Rotation paths and how fast each direction turns (deg/step)
Each turn is a multiple of 5 degrees from 10 to 175, or 0.
Each row of a path follows its step; steps can be skipped.

step 0: [ 28  -7 -16 -20 -53  16  -2 -15 -32   9   9 -14   1  19   8 -19  31   1
 -15 -11   1 -27   4 -27   9  37  28 -23 -14 -29  17  16 -21   8  24  37
  20   5   1 -23 -10  29  38  -4   0  -2   3   0  34  15 -25  26]
step 1: [ 28  -9  10  10 -10 -48  10 -18 -19  15  50   3   1   5   5 -21   7   5
 -15 -41  27 -56   7   1 -16 -17   8  -1 -15 -14  33   2 -21  -8   3  29
 -18 -22 -37  -5  -3   1  16  23 -28 -10  22   8  11 -26  -6 -22]
step 2: [  6   0  25 -21   4 -13 -20  22  -8  33   7  -1 -26  -5  -8   5  -9  15
 -25 -19  26 -14 -13  67   4 -12  17 -13  -4   8  23   8 -26 -22  11  21
   6 -22  19  -1  -5  28  23   8  -3  10  20  -7  63  22 -27  12]
step 3: [-12   5 -17   6  -6   0   8  18 -41  23   8 -13  -2 -44   4 -20  12  -2
 -15 -37 -26 -36   3   4  21  21  31   6   8  -4  15  -4 -21 -21  43  17
   1 -61  13 -17   1 -15   6 -21  -7  -3 -22  19  32  -5   9  24]
step 4: [ 38  10  38  19   8 -24 -14   5   7   8   2 -10 -10  -8   0  19 -16  -3
 -22 -38   5 -19   2  -9   3 -12  31   2  20  10  12 -29 -49  -8  15  69
  11 -22   5 -12  24 -18 -18  -7   8   4  37  14 -13   6  28   4]
step 5: [-32  26  23  15 -18  -3 -11 -26 -41  23   1  31   0  -1   1  -6  -7  29
 -34 -16  13 -25  -2  12  24   6  16   8   5 -17 -13 -23 -28  13   0  25
  23   0  19   3  10  -2 -24 -25  18 -16  20  -5  22  63 -31  14]
step 6: [-24   1   5 -14  21   3   2 -11 -17  21  29  31  -4 -24   7  -7  22   7
 -33 -69   1 -41   0  -4   3  20   9 -19   7  26 -14  22   5  -7  37  10
 -30  -2  -8 -11  10  -9 -23 -16 -16 -18  23  -2 -37  31  24   1]
step 7: [ 30 -12  19 -37   2 -17 -23  18 -36   3   0  39  13  24   6   6 -14   3
 -27 -35 -26 -12   2   6  11  21   0 -30  44  40  19 -20 -13 -20   3  18
  30  13  14  -6   9  37 -28  -5   1  23  20  -9  -9  18   2 -12]
step 8: [-21 -12 -27  10 -22 -28  19  13  -9  15   8  14  48 -26   9  -7  15  -1
 -24 -45 -22 -14   4 -23  24  41  -8 -11   3   0  -5 -17 -32 -14 -28  19
  -2  17 -28  -1 -27  12 -18 -19  10  13   3 -23  35  38 -13  -5]
[  3   3   2  -6   2  12   4   5   8  -5   5  -9  -3   3   2  19   6  -3
   1  -1   1 -10  -7   6 -12   1  -7   2   1   4  -8   9  -9  -2  -6  10
  -6   7  -1   1  -2  -5  -1  -8  -6   3   5  -1   4   2   7   2] : 155
[ 12  -2  -1   3 -14  -8   4  -3  -3  -8  -7  -5   2  10  10  -6  -7 -11
   6  -8  -5   4  -3 -11  -7   0   1   0   3  -6   4   0   0  -8 -11  10
  -5   1   1  -4   5   1  -8  -3   8   0  -3   6   2   1   4   4] : 100
[ 15  -1  -5  -8   7   4   5   1   3   5  14   3   0   4   0   0  -8   5
   2   2  -5  -7   7  -7   3  -8   9  -4   3   5   7   0   7   0   0   3
  -3  -3  -7  -3  -1 -14  -4  -4  -5  -8   0   8 -12  -9   2  -2] : 130

step 0: [ -7  -7 -43  23 -32 -17 -21   2   3   1  30  -3  40  15  26  11  14  -2
  -4   3 -27 -19  31   1  -7  -6  -8  -1 -28  13  -3  15 -12  34 -10  51
  -5  58 -16 -29  10  -3   4 -24  18 -26  -3 -13  -6  21  -2  -6]
step 1: [  2  -8  12  10 -46   5   8   2  22  12   7 -18  34  24   4  15  32  -8
 -15   2 -54 -31  16 -22 -35  11   8   0   1 -35 -31 -12  14  26   9 -21
 -15  40  14 -35   9   0  29  10  13  12   0 -16  -9  15 -23  14]
step 2: [ 24   5   3   0 -15  10   7   1  19   9   2  17  30   0  -4  27  -5 -19
   7   2 -34 -41 -18  26 -22  19   1 -31   0 -20  11 -45 -24 -10  20  -9
   9  29  -5  28   9  24  21  41  34  22  24 -26 -30   7 -32   2]
step 3: [-29   2 -39  -1 -15  -1   1  -8 -15  14  42   1  24   7   8  39  -9   5
  12 -26  10 -31  -8   8  27  12   4 -28 -10 -32  30 -14 -24  26   0  23
  24  24  19  31  20  15   2  42   4  26  24 -13 -12   3  33  18]
step 4: [ -3 -12 -17 -11 -20 -18  -1 -14  -2   1  33  -1  49  34 -25  10  19  28
  10   0   6  19  20  -9  -6  -3  44 -17  31 -11   0  14 -15  54 -17  -6
  29  18  22  17  11  16   7  27   0 -25  24 -19  39  11   8  13]
step 5: [ 47  -5 -14 -28 -27 -34  -4 -38 -20   2  -3 -12  26  -9  -1 -21   5  10
 -19  40 -39  28   5   8 -20  21  29 -22   2 -10 -18  -4 -39   7  -7 -16
  46  21  -6 -11  14 -11   3  25   3   9 -10 -35  14   0   4   9]
step 6: [ 31 -10  -6  -6  10 -24   8 -25  12 -16 -24   2  -6 -21  28  -6  33 -12
  -6  -3 -15  15   5  30  12   0   4 -60 -22 -45  17 -30  -3   0  27  -6
  21  25  45 -22   8 -15   3  32 -16  20  -2 -21   7  16  26  -2]
step 7: [  9 -19 -16  16  21 -26   9  11   4 -29  -8  18  29   3  20 -18   9  12
  25 -13  23 -12  13  20   6  12  34 -17  -6 -28  48  -5 -39  -2   5   0
  -1   5  34 -16  19  -3  38 -21 -21   1  44 -28   5  21   9 -40]
step 8: [-18  -4 -17   4  14 -47  -4 -17 -26  12 -11  24  39  16  34  -2 -15  18
  19   3  -6  18   4 -25 -48  22  13  17  15 -40  29   6 -45  -5 -32  -5
  -7  25  21 -21   4  -4  28 -22   0  -5   0  18  -8  10  22  11]
[  0   4   6  -3  -1  -1   4  -2  -2   8  -1   4   6   2  -4  -2  -4 -12
  11 -20   7  -6  -8   1  -2   8  -2   0  -3  -5   4  -5  -4   4  -3  -3
   2  -8   3   2 -10   7  -5  -4  -2   1   1  -2  -6   3  10 -16] : 80
[  5   1  -3  -1   1  -6 -10  -1  -8   3  -3   8   7  -5  10  -1 -12  -2
   1   4  -3  -6   3   8  -6   5   0   5  13   9   2  -5  -9 -12   2   8
   7   3 -12   3  -3  -7  -5   3  10   2  -7   3  -1  -4   5  -3] : 130
[ 10  -3  -3  -1   0   6   4   4   2  -3   0   2   0   0   5   6  10   2
   2 -16   8   2   4  -7   3  11   1  -3  -5   4   6   5   0  -9  -6  15
  -2   3  -3   0  -5  -8  -4  12 -10  -3   3  -2  -1 -11  -8   3] : 100
[  3   1  -1   2   0   7   0  -8  14   4  -2   0   3 -12   6 -10  -7   6
   2  -2  -5  -8   7  -3   5   6  -5  -1   2 -14   3   5   7  -7   6   5
   1   3   4 -12  -3   1  11  -8   8  -3   0   0   3   1  -7  -9] : 60
[  1  -5   4  -7   5  -6   3  -5 -12   1  -4   0  -6   0  -2  -4   7   3
   2  -5  -8  -2  -5 -12   4  -5   1 -11  -6  -4   3  -8   5 -11  -5  -8
  -2   6 -12   6  -8   5   1  -2  13   5  -7  -7   5  -3  -6   2] : 100
[ -4  -6   5  11   3   2   0   2  -4  -6  -9   5   1  12 -13  -3   5   5
  -2  -7  -1  -6   2   4   4  -7   7   3  12  -3  -8   2   1   1   8   0
  -1   1  11  -4  -4  -9  -5   8  10   1   1  -2   1 -11   0  -8] : 135
